One vector is turned by the same rotation once a tick. Each row is the vector after some number of ticks, and that number follows the row.
The counts run from 0 to 349.
[-25 -19  40   5 -11  -4   6 -20  22 -35  20  24  -8   7 -21   4   0  26
 -16  16  14   7  24  32 -13  28 -11  -8   5  -5  -2 -24 -23 -22  14  17]
322
[-10  17 -23 -26  -1  15 -20  -3  22 -20  -7  18  -6  26   6  -4  28   7
  -7  40 -60   1   0   7  -9 -22  13  24  16  -2 -12   3  22   0   9  -4]
220
[ -9   8   1  25  11   8   6  29  10 -30  10  23 -26   3   8   2  14  30
  14  31   5  12 -15   8 -15  19   7 -11  36 -13  -4 -30 -12 -42  -7 -13]
53
[ -6 -18   9  20  14  15  23  21   8 -25  29  32 -14  25  17 -19  -4  29
 -15  37 -21   8 -27   6 -11   6 -19   5  22 -13  23  -8 -14   0  15  18]
278
[-50 -37   7 -10  32 -18   3   1  -8 -46  -5  29 -22  10  -2 -22   2  22
  -8  16   0   0  -4   3 -17 -10  -6  15  16  15   6  11  -5  -1   6  27]
78
[-14  -5 -20 -16  14 -28 -22   1   8 -22 -24   8 -10  47 -30  18  -8  14
 -16  22 -23  19  14  -4 -12   1  28  21   7  10 -20 -11  15  -5  11  30]
91
[-16 -26  26  -2   5 -18   2  12  22 -27  -4  33 -15   4  -2 -16  15  47
 -26  -2  11   4  19  17   6   2   4 -20  31 -15 -17   8 -13 -31  -8  31]
255
[-24  -2 -14  -2 -14 -50  -6  41  17 -43  14  24 -10   4 -16 -13  -3  13
 -11  14   9 -16  15   6 -24   9  10 -15  15   0 -17   6   4 -29  14  12]
31
[-17 -25  20  -3  10 -21   0  13  19 -24  -7  30 -14   3  -5 -15  12  43
 -22   3  15   3  16  12   8   1  13 -22  36 -14 -18   3  -9 -34  -9  30]
254
[-16 -19   4   6   8  19   7   1 -15   8   5  26 -21  35  29  42  14 -24
 -14  26 -18  16  14 -21 -13   1  18  17 -13 -11  10 -11 -32 -17  10  20]
133
[-15  -2  -5 -22 -20   8 -11  18  -7 -21  18   8  -7  11  33  -3 -12   2
 -19  27 -36 -14  11   4 -50  -6  11  -7   3 -17  -9  27   3   2  24  35]
19
[ 15 -23   3 -13  -2  15   2 -20  -2 -19  29  22   0  23   0  13  12  -2
 -20  41 -19  -5   9   3 -28  -4 -13  12  -5  13  12   5 -24   0  51  24]
149
[ 36  -7  14 -10 -16  -3  -9  24  16 -43  18  15 -21   9   8 -11  -4  36
  -6  19 -12 -13  11  21 -33  22   0 -22  17  -9 -15   4  -1 -34  20  15]
37
[-17 -39  41  -6  28  17  23  -1  -2 -11   1  33 -23  11   9  -3   8   4
 -32  18  13  -9  -1  20  26   8  19   5  20 -14  13 -29  -8 -28   3   3]
123
[-20 -35  16 -14  16  -5  -6  -2  -7 -42   2  16 -23  22  11  -1  -8  30
  -5  14 -17   1  -2   2 -45  -7 -18  19   2   4   2  18 -13   7  22  43]
82
[-17  -6   3  -2  11 -20   1 -14   3 -27   4  23  -6  11 -34   9  -1  18
 -12  27  27  15  24  18  -2  27  33 -19  17  11 -13 -34 -10 -38   7  12]
317
[-11   7  10  -8 -17 -13 -18  -7  -5 -26  10  21 -11  41   0  38 -16   7
  -7   2  -9  13  18   3 -45   9  36  -1 -26  -1 -11 -15 -20 -18  14  30]
309
[ 41  -3  14 -15 -15   5 -15  10  18 -36   9  14 -24  18  13  -8   0  34
 -11  20 -26  -3  17  27 -22  25   9 -19  14 -10 -18   0   7 -36  10  11]
39
[-25 -39  48  -7  15  19  20  -7   5 -14   2  39 -24  17  15  -2   9   0
 -33   7   0  -7  10  23  21   5   8   9   3 -17  18 -20 -14 -20   2  10]
125
[-64 -16   7  23   8  -2  22  23   9 -22  11  14 -17   3 -10   6   9 -15
 -14  41   8   0   7   6  -7  26 -12  22  16 -10  11 -29  -6 -13  13  -7]
339
[-42  -1 -20   9  29  11  -5  11 -22 -16 -16  15 -30  21  24  16   8   5
  12  37 -23  26  -9 -18 -29  -2  25  16  22  -4  -1 -10  -7 -16 -13  13]
70
[-25   1  -9 -15  10   6   2   2   4 -13   2  34 -17  50  16 -11 -11  -4
 -21  29 -55  16 -11  11   1  -5  30  21 -10  -4  13  -7  17   6  -3  14]
286
[-21 -24  23   5   0  21  10  -2  -6   0   8  29 -23  35  32  34  11 -19
 -17  12 -21   6  13  -8 -12   1   9  17 -23 -19  14  -7 -33 -12   8  23]
131
[-44  25 -29   8  -6  22   0  10  -6   3  21  20   8   9  18  15  19  -8
  -7  54 -24  14  -7 -16 -26 -15  27  -6  25 -15  -4  -6 -12  -5  10   9]
4
[ 20 -20   0 -18  -5  21  -2 -24  -5 -18  27  20  -1  28   2  14   9  -3
 -17  45 -27  -2  10   3 -27  -2  -7  12  -8  11   9   3 -21   0  49  27]
150
[ -8 -12  12  10  12 -32  -1  25  16 -38   9  12  -3  26 -35  14  -9  38
 -17  14  21  -3 -10   2 -24   5  -6  11  19   0 -10 -27  -8  -6  36  23]
98
[  8  12   4 -12 -24  -2 -20   6  37 -28  -5  24 -24  29   5   2   6  19
  -9  11 -42  12  26  27  -6  20  22  -6   0 -11 -22 -10  13 -35 -17   0]
43
[-23 -32  34 -16 -14   6   1   7  16 -22   7  29 -25 -16  20  -6  32  -4
 -21  11  -2 -28  38  21  -1   6  -4  -9   9 -16  -7  15 -13 -41   1   5]
191
[-10 -27  31   4 -11  -3   0  11  28 -20   7  32 -16  14  12  -8  12  49
 -21  -5  -8   8  18  13  -9   4 -14 -14  12 -24  -9  13 -22 -21  -4  37]
258
[  6 -14  20  11 -16  12  -2  10  26  -8   7  22 -17  32  23  11   9  41
 -17   8 -28  24  15   2 -20   9 -12  -7   7 -28 -10   9 -25 -17  -3  40]
261
[  5 -25   2 -19  13   4 -17  -6 -11 -31  -4   3 -20  36  11  15 -14  24
  -6  21 -32  13   6  -4 -45  -4  -1  19   1   2  -5  14  -4   3  25  44]
85
[-46 -12  10 -20 -13   1   1  11   2 -32  28  23  -2  -4  18 -30  -4   6
 -23  26 -20 -23   6  18 -32 -13  -3  -8  10  -8   4  26   3   6  19  27]
15
[-66 -12   4  21   6  -2  19  20  13 -19   6  14 -16   5 -15   7   7 -19
 -14  40   6   6  11   7  -2  28  -5  21  15  -9   6 -32  -7 -16   6 -11]
338
[ 19  10   7 -16 -23   2 -18   3  34 -29  -3  21 -23  28   8  -2   7  23
 -10  13 -43  10  25  28  -8  20  18  -8   3 -13 -21  -6  16 -36 -10   2]
42
[-50 -22 -18  -4  44  -9   2   5 -20 -30 -17  23 -25  10   1 -11   7  11
   0  36  -3  14  -5  -7  -8  -3  22  12  32  12   1   0   2 -16  -6  14]
74
